Each row has a name. Each piece below is followed by the name of the row it came from, unless a question asks for something else. Each question is about the rows just above it.

K_449: [135 162 161  91 107]
K_564: [ 91 161 162 135 107]
K_42: [ 91 161 135 161 107]
q: [ 91 161 135 161 107]  K_42
Put [ 91 107 135 161 161] back in order: which row is it?  K_42
Which row holds these entries in another order? [161 135 161 107  91]  K_42

K_128: [148 142 157 143 158 103 141 129 149 174 135 128 137 129 118 135 121 116
 151 137 129 107 119 105 131 147  92 129 121 118]
K_268: [124 106  99 126 109 169  41  91 129 196 107 132 141 147 142  99 114 137
  87 126 135 161 125 184 136 136 134 147 153 148]
K_106: [124 106  99 126 109 169  41 181 105 196 107 132 141 147 142  99 114 128
  87 126 135 161 125 184 136 136 134 147 153 148]
K_681: [147 142 157 142 119 103 146 125 148 117 137 128 135 128 118 137 123 117
 151 136 128 106 120 103 129 145 139 127 121 117]
K_808: [117 136 132 119 152 112 190  84 133  77 139 125 111 111 124 147 144 136
 146 123 121 116 137  99 120 108 113 112 113 119]
K_407: [138 134 141 136 121 118 130 131 137 128 131 128 133 130 123 129 124 122
 137 132 128 120 123 120 130 138 135 129 126 124]
K_454: [ 94 124 105 101 171 130 198  69 115  67 135 125  97 106 133 146 156 150
 131 114 119 132 148 112 114  83  97 106 114 126]
K_902: [148 142 157 143 116 103 141 129 149 121 135 128 137 129 118 135 121 116
 151 137 129 107 119 105 131 147 141 129 121 118]
K_865: [129 131 130 131 136 130 137 137 122 118 134 124 136 132 120 138 121 128
 126 123 128 133 129 130 120 128 138 123 141 124]
K_58: [ 77 107  75  88 172 162 160  86  92  95 122 126  94 111 144 131 155 159
 101 106 122 158 154 147 115  72  90 113 127 140]
Put [118 148 142 157 143 158 103 141 129 149 174 135 128 137 129 118 135 121
 116 151 137 129 107 119 105 131 147  92 129 121] back in order: which row is it?  K_128
Put [112 111 146 125 119 136 111 116 152 144 147 124 137 120 119 133 113 136
  77 132 113  99 123  84 108 121 190 139 117 112] back in order: which row is it?  K_808
[132 153  99 141 184 136 114 126 124 148 128 181 135  99 136 105 125 106
 126 142 147 169 109 147  87 134  41 161 196 107] is which row reordered?  K_106
[128 120 123 120 130 138 135 129 126 124 138 134 141 136 121 118 130 131
 137 128 131 128 133 130 123 129 124 122 137 132] is which row reordered?  K_407

K_639: [ 39  89 193 214]
K_408: [193  90  39 214]
K_299: [ 38 214  89 193]
Which row holds these entries in another order? [ 39  90 193 214]  K_408
Put [214 193  89  39] back in order: which row is it?  K_639
Which row holds these entries in another order? [214  39  89 193]  K_639

K_258: [113 156 157 164 104 153  74]
K_575: [113 156 157 157 104 153  74]
K_367: [126 129 129 128 129  89 125]
K_264: [ 95 169 177 166  96 165  24]
K_498: [113 156 157 157 104 153 129]
K_527: [156 157 113 129 157 104 154]
Which row holds these entries in another order? [129 153 104 157 157 156 113]  K_498
Put [ 24  95  96 165 166 169 177] back in order: which row is it?  K_264

K_583: [ 28 193 169 100 154  89  84]
K_467: [ 47 178 210 223 191 152 204]
K_822: [ 28 154 100 168  84 193  89]
K_663: [178 191 204 210 152  46 223]
[ 47 152 178 191 204 210 223] is which row reordered?  K_467
Put [ 28  89 100 154  84 169 193] back in order: which row is it?  K_583
Put [ 84  28 193 169 100 154  89] back in order: which row is it?  K_583
[204 178 191 210 152 223  47] is which row reordered?  K_467
Which row holds these entries in another order? [223  46 152 210 204 191 178]  K_663

K_711: [ 72 126 180  85 204 110  83 198  56 117  92 108 180 135 137 157 128]
K_620: [170 157 136 105 165 145 125 114  75 118 123 145 130 142 153 120 151]
K_804: [114 105  75 120 119 125 157 142 136 151 170 153 130 165 145 123 144]
K_269: [145 114  75 145 123 105 157 120 125 136 142 151 170 153 130 119 165]
Which row holds these entries in another order? [ 72 157  92  83 135 108 117 128 204 180 137 126 180  85  56 198 110]  K_711
Which row holds these entries in another order? [ 75 136 125 123 130 120 142 114 119 145 165 157 170 153 151 105 145]  K_269
[ 56  72  83  85  92 108 110 117 126 128 135 137 157 180 180 198 204] is which row reordered?  K_711
[170 145 136 157 145 119 153  75 130 105 114 120 151 125 123 142 165] is which row reordered?  K_269
Which row holds these entries in another order? [165 119 130 153 170 151 142 136 125 120 157 105 123 145  75 114 145]  K_269

K_553: [ 58 180 169  84]
K_472: [ 57 187 130 142]
K_63: [ 84 171 102 179]
K_750: [ 53 120 146 189]
K_961: [ 76 171 102  96]
K_874: [ 53 187 154 108]
K_100: [ 69 181 115 163]
K_963: [ 53 189 146 119]
K_459: [ 54 189 138 131]
K_886: [ 84 171 102  96]
Put [ 58  84 169 180] back in order: which row is it?  K_553
Put [ 96 171 102  76] back in order: which row is it?  K_961
Which row holds these entries in another order? [119  53 189 146]  K_963
Put [ 96 102 171  84] back in order: which row is it?  K_886

K_374: [133 152 215 207 166 188 197 213]
K_833: [129 128 126 127 128 135 187 214]
K_195: [142 130 128 127 213 128 192 128]
K_292: [128 128 127 127 127 130 134 197]
K_247: [128 141 213 205 167 188 197 214]
K_609: [128 128 127 129 129 130 160 210]
K_384: [127 128 129 152 164 188 198 213]
K_526: [126 128 128 127 128 143 192 214]
K_497: [128 128 130 128 128 142 192 213]
K_177: [214 205 213 128 140 188 167 197]
K_957: [127 128 129 135 158 187 198 213]
Which row holds these entries in another order? [213 192 142 128 128 130 128 128]  K_497
Put [197 214 128 141 213 205 167 188] back in order: which row is it?  K_247

K_664: [120 125 173  48]
K_494: [130  48 120 174]
K_176: [121 130 174  48]
K_362: [174  48 119 130]
K_959: [ 85  52 129 170]
Which row holds these entries in another order? [120 174 130  48]  K_494
Put [ 48 121 130 174] back in order: which row is it?  K_176
Put [120 130 174  48] back in order: which row is it?  K_494
Put [ 48 174 130 120] back in order: which row is it?  K_494
Put [130 174  48 119] back in order: which row is it?  K_362

K_87: [104 107  77 123]
K_149: [118 121 116 141]
K_380: [151 143 148 144]
K_674: [130 129 126 132]
K_184: [163 126 111 101]
K_235: [152 132  60 146]
K_798: [108 111 105 148]
K_893: [136 127 126 110]
K_242: [ 82 191 174  88]
K_502: [126 127 110 135]
K_160: [103  44 147 150]
K_516: [166 167 139 151]
[ 60 146 152 132] is which row reordered?  K_235
Put [132 130 129 126] back in order: which row is it?  K_674
Which row holds these entries in another order? [110 126 127 136]  K_893
Which row holds these entries in another order? [ 44 103 147 150]  K_160

K_738: [106 120  91  71 125 167  96 126 167 191]
K_800: [144 147 119 195 162 105 128  99 126 100]
K_291: [144 152 105 206  72 205  88 151 136 180]
K_3: [128 132 131  96 191 179 122 109 112 109]
K_326: [131 124 124  58 192 104 123 143 159 108]
K_84: [124 103 136 142 145 122  82 108  81 116]
K_613: [ 85 124 149 143  64 130 116  92 150 129]
K_972: [127 173  92 196 152 120 190 139 139 194]
K_423: [140 133 123 125 170 142  81  97 155 111]
K_927: [143 124 129  92  64 116 149 130  85 149]
K_812: [160 192 131 143 104 124 123  58 124 108]
K_399: [153 110 161  71 100 139 167 112 109 179]
Put [194 139 139 190 120 152 196  92 173 127] back in order: which row is it?  K_972
[159 108 131 124 124  58 192 104 123 143] is which row reordered?  K_326
Which row holds these entries in another order? [149  85 130 149 116  64  92 129 124 143]  K_927

K_911: [140 125 156 108 132 109 120 152 197 158 153 187  46 102 112 174 132  76
  26 170 105 117 199 106  91 117 154 112 174 105 134]
K_379: [116 125 156 115 161 102 120  82 109  91 138  33 116 154 133 136 147 194
 169 115  96 137  77 121 169 155  91 105  61  72 116]
K_847: [140 176 156  94 161  88 120 117 197 113 146 209  99 141 123  87 190 103
  62 126  96 150 164 106 183  78 133 119  61 137 134]
K_48: [124 176 169  73 176 122  71 204 175 113 183 209  81  89 123  99 204 129
  80 148 123 110  94  67 130  91 126 105  93 105 160]
K_20: [132 184 195 101 161 122 100 204 197  91 183 209  64  89 112 112 190 142
  80 159 105  97  94  90 130 142 133 105 126  88 151]
K_334: [134 153 112 147 116  82  89 205  81 123 116  99 112 151 147 130  79 150
 187 165 124  93 118 164 117  77  66 138 194 169 144]
K_953: [174 147 117 101 132 109 110  99 153 124 138 165  64 154 123 149 132 103
  80 148 141 130 181  98  91 117 154 127 142 137 134]
K_159: [155  88 150 161 141  99 103 164 126  78 116 113 119 120  87  94 183  62
 197 137 209  96 156 134 123 190 133 146 106 140  61]
K_726: [124 162 117 108  88  95 120 134  43 180 138  99  46 102 133 174  89  63
  62 170 160 150 129  98 104 142 126  82 126 121 134]
K_745: [124 140 117 101 146 129 110  82 131  91 123 165 134 154 154  87 161 142
 151 126 105 130 111 113 169 142 112 112  61  88 134]
K_775: [165 147 130 108 191  95 110 152 197 147 168 143 134 167  71 149 175 116
 133 104 132 143 199  98 130  66 140 157 174 218 151]
K_328: [140 155 156  94 161  88 120 117 197 113 146 209  99 141 123  87 190 103
  62 126  96 150 164 106 183  78 133 119  61 137 134]
Put [209 123 117 134  62 197 146 126 119 106 155  99 140 133 164 190 161 141
 183  78 103  96 150  88 137 156 113  87 120  94  61] back in order: which row is it?  K_328
[ 61 140 106 146 133 190 123 134 156  96 209 137 197  62 183  94  87 120
 119 113 116  78 126 164 103  99 141 161 150  88 155] is which row reordered?  K_159
Put [183 146 103  96 197 150 164 134 190 209 119 155 140  99 133  87 137  94
 106 113 156 123  62 141  88 120 126 161  61 117  78] back in order: which row is it?  K_328
Which row holds these entries in another order? [140  61 155  88 150 161 141  99 103 164 126  78 116 113 119 120  87  94
 183  62 197 137 209  96 156 134 123 190 133 146 106]  K_159
Put [ 61  62  78  87  88  94  96  99 103 106 113 117 119 120 123 126 133 134
 137 140 141 146 150 155 156 161 164 183 190 197 209] back in order: which row is it?  K_328
[105 126  88 151 132 184 195 101 161 122 100 204 197  91 183 209  64  89
 112 112 190 142  80 159 105  97  94  90 130 142 133] is which row reordered?  K_20

K_486: [ 98 144  95 134 128 114  80 160 166 138 119 152 147  90 120 209 126]
K_764: [ 80 147 120 126 209 119 145 152 160  90  95 134  98 114 166 128 138]
K_537: [ 67 162 107 143 171 128 142 119 142  92 153 128 131  73 100  99 137]
K_47: [185 126 100 109  66 173 129 116 107 140 156 100 146 144  98 125 105]
K_697: [101 116 173 152 140  39 131 118 126 136 111 160 120 118 134 138 149]
K_485: [185 126 100 109  66 173 129 116 107 140 156 100 146 144  98 125 130]
K_141: [132 104 176 161  98  54 120  98 109 163 126 162 124 134 107 131 147]
K_563: [143 107 162 153  73  66 119  92 100 171 137 142 128 142  99 128 131]
Which row holds these entries in another order? [160 120 138 152  95 209 119  98 145 128 134 147  80 126  90 114 166]  K_764
Put [147 131 107 134 124 162 126 163 109  98 120  54  98 161 176 104 132] back in order: which row is it?  K_141
Which row holds these entries in another order? [138 128 166 114  98 134  95  90 160 152 145 119 209 126 120 147  80]  K_764
Put [ 66  98 100 100 105 107 109 116 125 126 129 140 144 146 156 173 185] back in order: which row is it?  K_47
Put [160 147  95 166 152 119 120 145 114 134 126  80 209 128 138  98  90] back in order: which row is it?  K_764
[131 143 107 162 153  73  66 119  92 100 171 137 142 128 142  99 128] is which row reordered?  K_563

K_440: [135 126 100 132 127 144  78 116 133 145 125 101 134 167 120 129 111 122
 132 120]
K_958: [109 143 125 174 139 112 135 148 155 133 119 113 113 114 138 135 146 147
 143 139]
K_13: [110 130 149 139 136 121  84 126  97 141 129 111 143  29 118 121 119 122
 113 124]
K_166: [135 126 100 132 127 144  78 116 133 145 125 101 134 167 120 122 118 138
 114 130]
K_189: [122 121 139 130 118 111 149 129 141  97 121  84 119 136 110 143 124 126
 114  29]
K_68: [139 140 126 125 124 142 107 157 116 117 111 121 110 112 126 145 124 156
 126 130]
Which row holds these entries in another order? [124 113 122 119 121 118  29 143 111 129 141  97 126  84 121 136 139 149
 130 110]  K_13
Which row holds these entries in another order? [119 113 148 143 138 114 146 113 133 155 135 139 147 139 109 112 174 125
 143 135]  K_958

